rotation ticks, each row followed by its count of ticks:
The counts run from 0 to 185.
21,31,56,-24,22,-24,-11,12,-44,-40,-4,21,9,37,-18,8,-13,2,11,21,2,35,39,8,-2,-4,-8,30,3,-21,31,-13,22,-24,24,-2,-13,14,-16,10,-9,-9
87
-17,-6,12,-1,-38,-8,-15,6,20,29,49,-8,-27,49,4,42,0,19,-10,16,-4,-18,24,-31,-16,9,-27,17,52,-35,-30,-20,17,0,13,-26,-20,5,-31,-13,-5,3
9
24,15,14,-38,32,4,-16,5,-18,-38,-14,-11,-1,-15,32,-36,27,-23,-18,-35,14,3,15,-1,-6,7,16,-8,0,-44,-28,-8,22,34,3,-5,-11,18,-30,-4,-20,-61
66
-36,19,11,-25,-11,21,-20,15,1,0,57,15,12,34,-2,2,-50,26,-2,18,5,-8,5,-32,-41,0,7,9,31,-23,-50,-2,40,12,-25,-17,-5,20,20,-13,21,-7
126
-21,-22,7,12,-12,-12,-30,16,20,26,11,6,-21,29,-5,30,-2,-13,-18,1,-18,6,15,-41,-17,15,-33,-2,68,-27,-29,-13,28,21,28,-34,-28,14,-37,-23,-8,-12
27
-35,-22,2,-22,0,-38,-8,-3,4,-13,-9,-5,-9,-18,4,-13,-21,13,-11,-22,-30,27,-13,-25,-8,12,10,-14,-28,-33,-29,-31,14,17,90,-17,-27,20,11,-20,-9,17
40
14,24,25,-44,39,-9,12,8,-23,-24,47,1,28,43,-10,-23,-2,16,0,42,-1,19,37,-32,-41,5,9,15,-29,-25,-20,-1,-24,-6,3,-4,-4,46,2,-2,5,-27
71
-16,14,31,-10,40,18,-52,6,31,-39,-11,2,-11,-9,24,-23,-35,12,-8,-42,-3,3,-18,17,0,10,16,5,0,-52,-19,-28,57,-10,28,23,-29,-13,13,-7,3,-2
139
-15,-20,25,-28,-1,-30,-25,-5,-24,-15,1,3,0,18,-25,17,-13,0,-3,11,-42,50,17,-29,-12,28,-29,6,-6,-7,-20,-8,4,5,48,-38,-56,34,-26,4,-15,15
178
-1,-12,3,-11,-7,-27,-23,-5,-4,28,-17,-12,-9,34,-12,19,27,-29,6,-19,-17,12,26,-21,-19,9,-44,-6,20,-44,-21,3,0,4,23,-26,-22,41,-44,1,-32,-39
63
24,23,35,-40,45,-18,12,10,-33,-34,31,1,15,39,-24,-10,-2,13,-5,48,-4,36,42,-28,-22,10,-10,8,-14,-22,7,-15,-27,-4,25,-12,-12,30,-23,-10,2,-6
70
-1,-22,8,-5,-9,-9,-18,-12,18,21,0,-21,-24,24,2,25,35,-16,-20,-2,-21,3,26,-32,-12,23,-40,2,26,-41,-27,-12,-15,3,32,-32,-30,25,-52,-15,-20,-18
45
-3,21,14,-1,16,-14,-39,19,7,-32,-31,21,-16,24,-1,-1,-10,-1,-18,9,-1,-14,26,-15,10,17,12,14,45,-35,24,2,33,-2,47,29,26,-34,-21,-34,17,6
14
-11,0,22,-32,11,7,-51,-13,-3,-39,-29,1,5,-11,0,-12,-22,-16,-2,-21,-54,34,3,13,4,17,14,17,-40,-34,-14,-14,26,-19,38,-5,-38,27,7,16,-2,-11
176
-17,-1,19,-26,37,13,-35,-5,38,-41,3,-24,-19,-19,31,-26,-15,8,-19,-28,-24,6,-4,12,-4,13,17,16,-39,-48,-24,-28,11,-18,37,5,-34,4,4,6,-3,5
157
-26,8,25,-9,4,-20,-44,-2,15,-32,37,-11,-9,-10,25,-2,-44,42,-11,-26,11,11,-19,1,-5,20,31,-3,-5,-32,-41,-41,34,-1,22,11,-40,-7,1,14,4,31
5
-9,10,26,-6,36,-33,-21,8,12,26,12,-32,-8,32,26,22,13,40,9,-30,41,-19,-12,-28,-24,-4,-54,-13,29,-34,-20,-7,3,-2,10,33,-2,-15,-26,-24,-33,4
118
-19,9,-6,18,6,-26,-69,-2,-4,-11,-24,15,5,41,4,23,-6,22,0,-9,12,-19,10,-4,-12,35,19,-32,11,-40,-48,26,1,-17,-16,54,13,7,-10,3,6,14
115
-54,-4,11,-33,11,1,-21,6,14,9,-33,-16,-16,4,2,0,-14,-15,0,-11,-45,-1,-9,-36,-7,-5,-36,28,-26,-40,-13,14,13,-12,57,1,-5,9,47,-43,1,-17
38
-12,6,-7,-24,-25,-64,-21,-10,-51,-26,-9,9,10,5,-14,-2,3,14,4,-19,12,31,4,-6,-12,15,38,-41,-28,-40,-36,-13,-6,20,50,-4,6,32,5,11,-7,5
77
-20,0,-8,-35,-23,32,-21,6,8,-3,11,6,-17,-1,11,-10,-2,-23,-30,-12,-30,-14,24,-27,-19,19,5,8,18,-42,-52,2,38,23,0,-42,-12,30,0,-25,4,-53
163
-51,-8,3,-33,5,-26,-2,8,-1,5,-20,-20,-8,-6,6,-8,-21,0,4,-13,-38,21,-12,-24,-6,-2,-22,10,-21,-44,-12,-8,20,3,82,-5,-7,11,29,-38,-10,3
39
-20,6,1,-1,-29,-8,-5,5,28,27,60,-14,-25,39,23,15,2,19,-14,-1,11,-26,16,-34,-33,-6,-6,4,53,-43,-35,-19,37,18,10,-18,1,5,-24,-19,-1,-13
10
1,0,9,-7,-3,-37,-53,-9,-26,0,-33,-12,7,36,0,50,39,-9,0,-15,-1,8,20,-10,0,29,-24,-22,-4,-29,-43,29,-27,-14,-4,9,-14,38,-40,10,-30,-5
80
-6,15,1,10,-20,-25,-57,-16,-18,-11,-8,6,1,41,2,41,30,18,7,-6,10,-9,32,17,-5,22,22,-19,-17,-52,-43,16,-21,-34,-27,32,10,31,-11,22,-4,-2
97
-51,12,9,-27,37,28,-37,8,35,9,-6,-35,0,16,27,9,-17,16,-10,0,-18,-21,-9,-40,-5,7,-34,24,-18,-32,-32,21,-1,-21,15,30,-3,-4,30,-38,10,-2
19
-16,-7,27,-3,-2,4,-36,-4,28,-20,0,-1,-24,16,-6,16,-25,-5,-11,12,-54,33,25,-2,9,19,-14,38,-8,-31,-1,-27,7,-31,54,-20,-48,15,-13,5,0,30
159
-7,20,23,4,-4,-45,-37,0,-11,34,-18,-13,-5,53,-7,47,31,-3,28,-24,27,-8,18,-5,-18,-5,-43,-9,21,-40,-15,8,-2,-26,-4,23,2,25,-23,4,-28,-18
99
-40,31,6,1,52,4,-47,15,22,12,6,7,3,47,12,-2,-27,22,31,-5,9,-18,-6,-15,-27,4,-9,3,-9,-41,-39,16,7,-31,-14,59,9,8,34,-11,14,-17
0
-20,-6,24,10,-41,-6,-52,-7,20,2,16,-10,-19,42,2,59,-6,16,-20,18,-23,-5,19,-22,-5,18,-23,21,33,-17,-28,-6,23,-14,3,-24,-32,5,-33,1,-6,27
8
-20,-1,-8,-24,-36,21,-28,5,-4,-9,-16,-3,-10,-15,20,-4,4,-38,-30,-9,-30,-12,31,-32,0,21,3,16,24,-43,-34,8,38,25,22,-37,1,12,-9,-36,4,-52
164
-33,9,38,-24,12,-40,-20,13,-2,2,-4,-28,-9,4,11,9,-34,29,12,-36,16,8,-28,-22,-5,-8,-38,5,8,-28,-17,-23,40,-2,62,15,-6,-21,24,-19,-10,29
3
-17,10,0,-35,51,24,-7,12,-3,-17,5,-6,27,16,4,-25,-11,-3,-7,17,-30,10,17,-41,-28,17,4,9,-37,-22,-51,18,-17,4,-3,5,-3,37,19,-33,5,-44
54
